One turn sends every row of this set to another row. A few are shown first. Where does it send the rows asked after them?
J_403: [ 21  -3  12   5   0  18  16 -27 -45 -18 -23  -2  -1  -1  -3 -46 -18  15
  19  23 -11  12   1 -36  35   5  11   1   2  13   5 -16  25 -29  -8  -3
  -9  -2   9  12  10  16   8  34  -8]
J_540: [ 28  -4   5  -7  -1  -2   7  11  -5 -20 -23  -1 -10   9  36  -3  -9  19
  -2  16 -12  16 -34 -33  27   3   3  -2 -10  38 -39 -21  -7 -39 -13  35
 -19  -7  -6  11  27  31  10   7  15]
J_798: [ 13 -16  -3 -11 -12   7  30   3   2  25 -29   8  -1   0  22 -31  -2  35
 -10  13  -4  28 -12  11  40   1   8 -17 -13  52   5 -30  24 -20   2  -1
  -3 -13  -8  25  20  12  -1   0  -6]
J_43: [ -8   1   2   9   3   6   3 -13 -39 -14 -22   5 -16 -21  25  -7 -13  43
  -1  20   4  31  -4  28  29  27   2  -9   1  18   1 -16 -17 -45 -14  15
 -19  10  -6  18  18  16 -13 -30 -15]
J_884: [  9  -5   6 -16  -8   1 -12   7 -22 -17 -39   0 -13  28  28 -19 -17  14
 -11   4  -9  33 -26  -7  39 -21   4   6 -30  40 -12 -25  -8 -30 -23   4
   3  -5 -11   1  -5  25  -1  36 -19]
J_801: [ 15 -17  -9 -24 -10  33  20  10 -49 -26 -13  12   5  -9   7  -8 -18  12
  -5  25   4  23 -16  21   5   2  10 -21  -6  52   6 -11   0 -25  14  26
  -6  16  13  -2   9  27  -3  -4 -39]
J_489: [ 35  -2   6 -21 -17  17  -3  -6 -21 -27 -22 -16   5   2  19 -31   5  19
  10  27 -19   8  -5  -6  28  -1  13  14  12  37  -3 -24  30 -13  -4   5
  12   0  17  20  47  13  13  49  -6]
J_892: [ 29   0  -7 -28  -6  24  11 -15 -48 -22 -24   2   2 -13  32   9 -22  20
   1  21 -27  24  18  25 -10  12   9   5   2  26 -12 -26  -1 -34  -7  18
 -18  -3   9   3 -10  12  -4 -10  -9]
J_100: [ 10 -19  18 -26   4 -17  -6 -10 -18 -24 -22   1   4  -1 -17 -33  -8  23
   3  20 -17  25 -11   9  42  11   0  10  -6  60  -6 -17  14 -37   1  21
  12   5   2   8  55  19  10 -25 -19]
J_942: [  0 -21  22 -17 -22 -18  12   5 -25   6 -28   1 -27  13  10   3 -16  17
  -3  11 -17   9 -19 -17  -4 -16   6   0 -28  24  -8  -7  15 -22 -15  15
 -12 -17  -5  20  23  44 -14  28   1]
J_849: [  4   2  13   5  -4  11   3  21 -30  -8 -13  -9  -5  -3  14   4  -6  23
  -2  20 -13  14 -27  42  -5  17  -6   7 -11  12   8  -6  -3 -22   4  13
   0 -14  13   4  35 -13 -11 -16 -20]
J_240: [ 29 -10  25 -19 -14   2 -13 -37 -17 -18 -19 -26  16  -4   1 -16 -14  23
  16  24 -16   7  -1 -30  24   6  10   2  -2  58  21 -19  14 -19  -9  15
 -17  10   3  14  18  34  18  27  -7]
J_777: [ 10 -11  11  -4  -2  -3  -3   1 -33 -15 -19  -9   6  10  30  14 -11  22
  -6  17 -21  29 -17  58  16   8  10  -9  -6  41  42 -20  -2 -64  -5  25
 -19   3  -2   9  11  21   2   2 -23]
J_297: [  6  14  17  -9  13  10  -4  -2 -12   2   0 -25   6 -16  17   2 -22  12
  -1   4 -21   9  -1   9  29 -10  -3  -2 -23  36  -4 -51 -14 -32  -6  -5
  -9 -14   0  27  18   6 -11  23  26]
J_519: [  8  -5   8  33  -5 -20   1  30 -30 -17 -17  -4 -11  -2  10  -6 -10  24
 -41  25 -11  28 -13 -23  28   2  -1   3  -1  42  37 -26   7 -28   2   0
 -17   0  -2  13  20  21   9  19  14]
J_329: [ 14   6  42  -3  12 -19  10 -15 -21 -11 -34  -6  10   7   5  -4 -32   4
  39  19 -34  17  -6   0  22  -6  22  11  -6  16   6 -29   8 -31  20  -1
 -10  -8  15  19  16  18  -5 -14 -17]
J_859: [  2   8   9 -15  -9  34  13  -7 -42 -43 -19  14 -11  -4  22  -1  -7   3
 -19  38 -22  20  -2  15  -5  20  -3  13   3  34  25  -1 -15 -17 -12  16
 -21   4  -6  -6  25  26 -12   3  -4]
J_374: [ 18  18  25  -2  11 -24 -10  -2 -30 -39 -30  10 -19  11   4 -17   7  11
   0  41 -25  28 -11  18  38  22  20  14  -6  26  12 -18  29 -38   3  -1
   2  17 -11   8  21   9 -23  30  -2]

J_849 goes to J_777
J_519 goes to J_798
Now find these:
J_100 goes to J_329
J_942 goes to J_884
J_801 goes to J_892
J_489 goes to J_240

